Rows are one point carried round by a steady rotation, each followed by how many steps it has turned.
The counts run from 0 to 167.
[ 0.25 -1.07  1.01  0.34 -3.20  2.97  2.55  0.62 -3.49  3.28  0.38 -2.61
 -0.70  2.44  0.09 -2.08 -2.73  0.96 -3.33 -2.28  0.80 -2.05 -0.16  0.73
  2.73 -2.86 -0.34  0.76 -1.46  0.06 -3.39 -3.50 -3.22 -0.72 -3.36  1.47
  0.81 -1.00  2.72  0.16  1.88]
165
[ 0.77  3.66 -1.69  1.74  2.82  1.92  2.37 -0.22  0.27 -1.29 -0.43 -0.49
 -1.17  4.32  2.67  2.13 -0.73  2.72  4.42  3.01  0.27 -0.11  0.37 -5.30
  2.06  3.02  0.67  1.08 -0.96  2.23 -2.09 -0.66  0.14  0.71  2.08  0.38
  0.95 -3.36  0.36  1.07 -2.27]
9
[-0.62  3.65 -2.15  1.66  0.20  2.12  1.58 -1.17 -2.13  1.01  2.28  0.05
  0.74  0.84  1.55 -1.07  2.39  4.24  3.49  3.54 -1.83 -0.24 -2.54 -5.30
 -0.59  0.13  1.50  2.23 -1.04 -0.31 -0.95 -0.37 -0.16 -0.94  1.90 -0.15
  0.51 -3.58 -0.44  1.88 -4.81]
121
[ 1.43 -2.84 -1.14 -0.31 -1.92  2.20 -0.50 -1.66 -1.07  0.06 -0.68 -6.27
 -1.72  1.21  2.58 -0.22 -2.78  0.06 -0.09 -2.94  0.53 -2.78 -0.55  0.85
 -1.51 -2.03  0.72  0.44  0.14  4.48  0.64  0.99  2.45 -2.66 -4.25 -0.25
  2.12  3.01 -1.34  0.80 -2.47]
62
[-1.14  2.93 -1.63  2.59  2.18 -0.17 -0.71 -0.95  2.75  2.05 -2.87  2.93
 -1.22 -2.89  1.59 -2.52 -5.29  4.45  2.07 -0.68  1.03  0.58 -0.43 -1.26
  1.28 -1.34  0.76  1.54 -3.33  0.69 -0.43  0.91  0.28 -0.64  1.64  2.09
  0.86 -1.98  0.04  0.68 -4.18]
114
[ 2.95 -1.84 -0.43 -1.34 -3.56  1.76  3.14 -2.37 -2.33  3.51  2.44 -3.55
 -2.06  0.44  2.92  0.02 -1.14  1.24 -1.68  0.52  0.85 -2.58 -2.24 -3.74
  1.40 -0.96  2.74  2.21 -0.88  1.84 -1.10  0.80 -0.66 -2.30 -2.76 -1.11
 -2.13  0.87  0.36  2.64 -1.78]
149
[ 0.78 -0.84  1.76  0.24 -0.95  3.15  2.06 -1.05 -4.98 -1.36 -0.34 -3.69
  1.04  2.16  2.13  0.39 -1.54 -2.23  2.50  2.66  0.54 -2.32  0.85 -2.82
 -0.29  0.05  3.08 -1.58  0.71 -0.04  0.53  0.48 -1.97 -2.07 -1.57 -1.74
  0.08  1.14 -2.31  3.86 -5.27]
145
[-1.47 -0.55  3.87  0.96 -2.80  4.28  1.81  1.69 -4.38  2.63 -2.66 -2.28
  0.39  0.81 -0.62 -2.22 -4.92 -0.39 -2.82 -0.42  0.58 -2.37  0.97  1.33
  0.77 -3.22  0.96 -0.49  0.44 -1.85 -1.49 -2.97 -4.98 -1.48 -1.13  0.22
  1.15  1.00 -0.42  2.17 -2.27]
154
[ 2.08  0.94 -3.30  0.80  2.81  0.72  2.58 -1.66 -1.30  1.79  1.34 -0.55
  0.56  0.03  4.14 -1.11  0.47  1.69  1.69  2.30  2.16 -1.89 -2.11 -6.42
  3.27  0.87  0.82  1.66 -1.26  0.45 -1.62  0.18 -0.54 -2.93  0.09 -1.55
 -1.82 -4.03  0.14  0.62 -3.10]
24
[ 1.84  2.73 -2.21  1.48 -0.96  1.70  0.91  2.18  4.76  3.62 -3.30  1.18
 -3.79 -0.18  2.90  0.21 -2.99  5.46 -0.22 -1.49 -0.82  0.56  0.86 -1.91
  2.41  0.56  1.52  3.67 -1.35  0.74 -1.60 -0.61 -2.32  0.70  2.52  1.04
  1.19 -0.25  1.46 -0.68  0.34]
1
[-0.42  3.71 -1.71  2.28  2.10  0.79  0.31 -1.92 -2.55 -1.71 -0.53  0.53
  3.03  1.64  1.17 -0.76  0.76  0.75  5.38  2.54 -1.71  0.17  1.46 -3.78
  1.10  1.51  2.62 -0.32 -2.58 -1.48 -0.34 -0.49 -0.81 -0.81  1.11  1.04
 -1.22 -3.77 -0.24  2.96 -4.98]
119
[ 1.19 -3.22 -2.14 -0.42 -3.20  2.03  0.72 -2.47 -1.39  0.28 -2.78 -6.07
 -0.75  0.92  2.52 -0.78 -2.22  0.20 -0.37 -4.15  1.00 -2.43  1.01  0.55
 -0.43 -2.36 -1.21  0.52  0.57  3.99 -2.39  0.41  1.88 -1.50 -4.58  0.83
  1.20  1.99 -2.11  1.33 -1.06]
63
[-0.36  2.85  0.01  1.91  2.25  0.48  1.01  0.15  0.51  3.55 -2.20  2.59
 -1.42 -1.17  0.94 -2.24 -6.19  3.31 -0.34  0.98  2.27 -0.31 -0.26 -2.41
  3.72 -1.60  0.63  1.54 -3.38 -0.95 -1.55 -2.33 -2.63 -0.46  1.52  1.74
 -0.56 -3.43  1.55  0.58 -2.05]
16
[ 0.36  1.15 -2.50  1.84  2.54  1.74  2.36 -1.21 -1.66  1.26 -0.62 -1.81
  1.02  0.52  3.69 -0.12  0.84  2.15  3.03  3.36  1.41 -1.25 -1.87 -6.80
  1.31 -0.44 -0.26  1.73 -0.36  0.42 -1.71  1.12 -0.86 -1.80  1.38 -2.23
  0.04 -4.17 -1.29  0.81 -4.19]
23
[ 3.23  3.16 -0.96  0.61  0.60  0.20 -0.06  2.29  3.73  2.57 -3.95  2.08
 -2.65 -0.08  2.74  0.10 -3.89  3.80  0.52 -1.38  0.48 -0.02  3.03 -2.24
  4.68  0.39  2.38  2.17 -2.57  0.05 -0.12 -0.37 -2.80 -0.59  1.34  1.91
  0.46 -0.15  1.87  0.15 -0.38]
2
[-1.32 -1.18  3.35  1.02 -1.64  4.32  2.31  0.55 -4.40 -0.95 -0.37 -4.67
 -1.03  3.69  0.00  0.68 -4.61 -1.39  0.17  2.40  1.66 -2.57 -0.70  0.40
 -1.15 -1.61  1.28 -1.86 -0.08  1.65  0.52 -1.31 -1.29 -2.66 -1.73 -1.31
  3.60  1.01 -0.47  1.48 -3.88]
157
[ 1.66  0.12 -1.23 -0.66 -2.50  2.92  2.46 -1.12 -1.75  4.39 -0.41 -1.24
  0.29 -2.05  4.39 -1.59  2.32  3.88 -0.51  1.55 -0.07 -1.90 -1.36 -5.05
  0.80 -0.94  2.29  3.42  1.51 -0.54 -2.56  0.51 -1.89 -1.86  0.30 -1.45
 -2.00 -0.06 -2.66  2.92 -3.94]
136
[-3.19  3.10  1.42 -0.88  1.03  2.06  0.09  0.63 -2.73  3.89 -3.30  1.06
  2.29 -1.40 -0.72 -3.34 -4.03  1.35  0.13  0.75  2.20 -3.52 -0.25 -1.47
  1.62 -1.07  1.19 -0.01 -1.71 -1.84 -1.56 -3.24 -4.16 -1.91  1.28 -0.60
 -1.58 -2.79 -1.31  1.27 -3.91]
30
[ 0.88 -1.94  0.98  1.01 -1.84  3.97  1.88 -1.98 -4.84  0.12  0.86 -4.50
  0.56  1.98  3.03  0.55 -0.40 -0.31  1.76  2.87 -0.21 -1.76 -1.00 -4.19
 -1.52 -1.31  1.38  0.40  1.48  0.63 -0.09  0.43 -1.95 -2.00 -1.61 -2.53
  0.67  0.82 -2.14  3.40 -5.08]
146
[ 2.76 -1.84 -0.16  0.11 -1.71  2.61  5.26 -2.58 -3.65  1.62  2.81 -3.40
 -2.02  0.52  4.50 -0.02 -0.06  0.36 -0.73  0.82  0.62 -2.24 -0.92 -4.46
  1.83 -0.47  2.67  1.42  0.79  1.10 -2.20  1.55  0.00 -2.20 -2.88 -1.22
 -0.97  0.48 -0.07  2.42 -2.21]
148
[-0.33  2.60 -1.96 -1.69  0.58  0.02  1.98 -1.78  0.31  5.48 -1.45  1.61
 -0.23 -2.15  2.12 -2.98 -2.19  3.44 -0.85 -0.17  3.07 -3.69 -1.61 -3.17
  3.80  0.73  1.18  3.26 -1.65 -0.08 -3.54 -1.16 -1.44 -1.11  0.48 -0.20
 -3.57 -2.80  0.40  0.93 -2.41]
27
[ 2.56  2.21 -3.11  2.65  2.25 -1.32 -2.59  1.43  4.48 -0.62 -3.62  0.46
  0.32 -0.55  2.91 -0.89 -3.85  1.94  3.88 -3.04 -0.49  1.60  3.15 -0.85
  2.57 -1.78  1.41 -0.08 -3.36  0.98  1.33  0.84 -1.72 -1.98  1.39  1.28
  1.13 -1.68  1.75 -0.26 -0.77]
101
[ 0.63 -0.86  0.15 -1.74 -3.90  2.77  3.05 -0.89 -1.96  4.92 -0.94 -1.06
 -1.58 -0.51  2.27 -2.09 -2.58  1.84 -3.49 -1.85  1.72 -3.76  0.70 -1.18
  2.87 -0.79  1.72  1.66  0.45 -0.15 -3.72 -1.26 -2.07 -0.93 -2.65  0.83
 -1.69  1.70 -0.26  2.64  0.06]
151
[ 2.10  0.79  0.94 -0.54 -1.69  2.21  0.27  4.40  0.85 -1.83 -1.82 -3.20
 -1.25  3.26  1.14  0.45 -2.25  1.09 -0.51 -2.27 -1.84 -1.87  1.51  3.15
  0.74 -0.16  3.50 -2.12  0.28  2.83  0.53 -0.64  0.77 -4.61 -3.08 -0.92
  4.04  2.94 -0.39 -1.98 -1.07]
72
[-1.18  0.50  1.71 -2.02  0.35  1.76  1.30  1.24 -3.54 -1.20 -1.94 -1.95
  1.57  1.07  1.01 -1.28 -2.33 -1.14  1.41  0.61  2.19 -4.69 -0.02 -0.53
  0.03  0.57  3.07 -2.78 -0.36  0.55 -0.67 -0.07  0.02 -5.08 -2.83 -2.31
  0.84  1.92 -3.61  0.92 -5.80]
46
[-3.09  0.83  2.88 -0.17 -1.10  3.37  2.13 -1.57 -4.15  1.03 -3.23 -1.59
  0.06  1.09 -0.57 -1.28 -4.63 -0.64  0.92  2.14  1.56 -2.56  0.55 -0.65
 -1.16 -0.71  2.43 -0.88  0.17 -0.55 -1.62 -1.11 -1.72 -1.08  0.02  0.54
 -0.02  1.34 -3.30  4.04 -6.12]
143
[-0.19 -1.61  4.21  1.66 -1.02  2.89  2.26  1.76 -4.47 -0.83  0.55 -3.13
 -1.31  3.02 -0.42 -0.04 -4.99 -2.55 -0.37  1.84  0.62 -2.06  0.68  0.74
  0.73 -2.07  2.45 -2.68 -0.61 -0.42  0.53 -1.46 -2.90 -4.17 -3.13 -0.18
  1.74  0.89  0.10  1.43 -3.32]
156
[ 1.71  3.19 -3.78  1.49  0.32  1.66 -0.16  0.77 -0.75 -2.69 -0.14 -1.33
  1.38  4.56 -0.30 -0.58  1.17  2.71  3.33 -1.54 -3.66  1.73  3.32 -0.64
  3.33  0.43 -0.47 -0.62 -2.06  0.35 -1.47 -3.57 -0.83  0.62 -0.82  4.13
  1.46 -4.83  3.12  0.66  1.30]
93
[ 2.46 -2.61 -1.18 -0.99 -3.13  3.55  1.76 -1.07 -1.91  1.56 -0.85 -7.06
  0.05  2.73  2.61  0.21 -0.79 -0.08 -0.08 -1.66  1.69 -2.90  0.29 -2.59
  0.42 -1.33 -0.54  2.98  1.31  3.16 -2.55  0.04 -1.18 -0.76 -2.71 -1.54
  1.07  2.02 -1.20  1.15 -0.17]
161
[-2.07  1.19  3.11 -0.36 -1.48  2.25  0.90 -1.86 -3.43  1.91 -1.95 -0.69
 -0.23  0.42 -1.29 -1.49 -5.91 -0.78  0.71  0.90  1.63 -3.28  0.25  0.23
  0.21 -1.00  3.39 -0.39 -2.20 -0.99  0.20 -1.43 -1.90 -0.95 -0.25  0.36
 -0.71  2.23 -1.72  3.92 -5.08]
142
[-1.33  3.73 -1.25  3.14  2.07  3.00  0.86 -0.94 -0.23 -1.56 -1.08 -1.00
 -1.16  3.96  0.65  1.84 -2.18  1.86  4.05  3.63  0.68  0.97  0.13 -4.16
  0.30  1.43  0.16  1.35 -1.87  1.89 -0.42 -1.82 -0.40  1.03  2.92  1.06
  1.96 -3.75  0.72  1.61 -3.33]
8
[-2.24  4.17 -2.14  2.14  2.26  0.98  0.39 -2.69 -1.81 -1.14 -3.12  0.60
  2.51  0.77  0.70 -1.24 -1.15  2.11  5.65  1.45 -0.41  0.03  2.02 -3.31
  0.93  0.57  0.35  0.24 -1.85 -1.20 -1.53 -0.76 -0.82  1.27  1.56  2.17
 -0.25 -3.69 -0.98  3.99 -4.97]
118
[-0.15  3.62 -2.68  3.62  2.89 -0.44  0.11 -1.88 -0.04 -1.89 -1.34  0.93
  0.22  2.67 -0.06 -1.29 -2.53  2.35  4.93 -1.41 -0.66  1.59  2.37 -1.16
  2.12 -0.23 -0.28 -1.01 -4.00  1.22 -0.58 -1.46  0.59  0.47  0.92  4.19
  0.55 -4.37  2.81  1.42 -1.59]
104
[-2.61  0.58  0.17  0.98  2.83  2.06  2.73 -0.92 -3.93 -0.41 -0.84 -1.70
  0.70  0.98  1.63 -1.36 -2.38  0.99  1.89  3.75  3.11 -2.41 -2.38 -3.20
 -0.30  0.04 -0.38 -0.61 -0.22  0.77 -1.58 -0.38  0.92 -3.64 -0.47 -1.52
  0.99 -2.34 -2.93  1.51 -6.85]
34
[-2.51  1.68  1.60  0.54  2.01  0.62  0.14 -0.03 -4.39  0.36 -0.80  0.36
  1.69  0.15 -0.17 -1.95 -3.94 -1.11  1.33  3.19  1.76 -3.03 -1.29 -1.58
  1.39 -1.06  2.57 -2.66 -2.46 -1.35  1.06 -2.17 -2.65 -4.27  0.43 -1.67
 -0.26 -2.55 -1.59  0.89 -5.90]
32
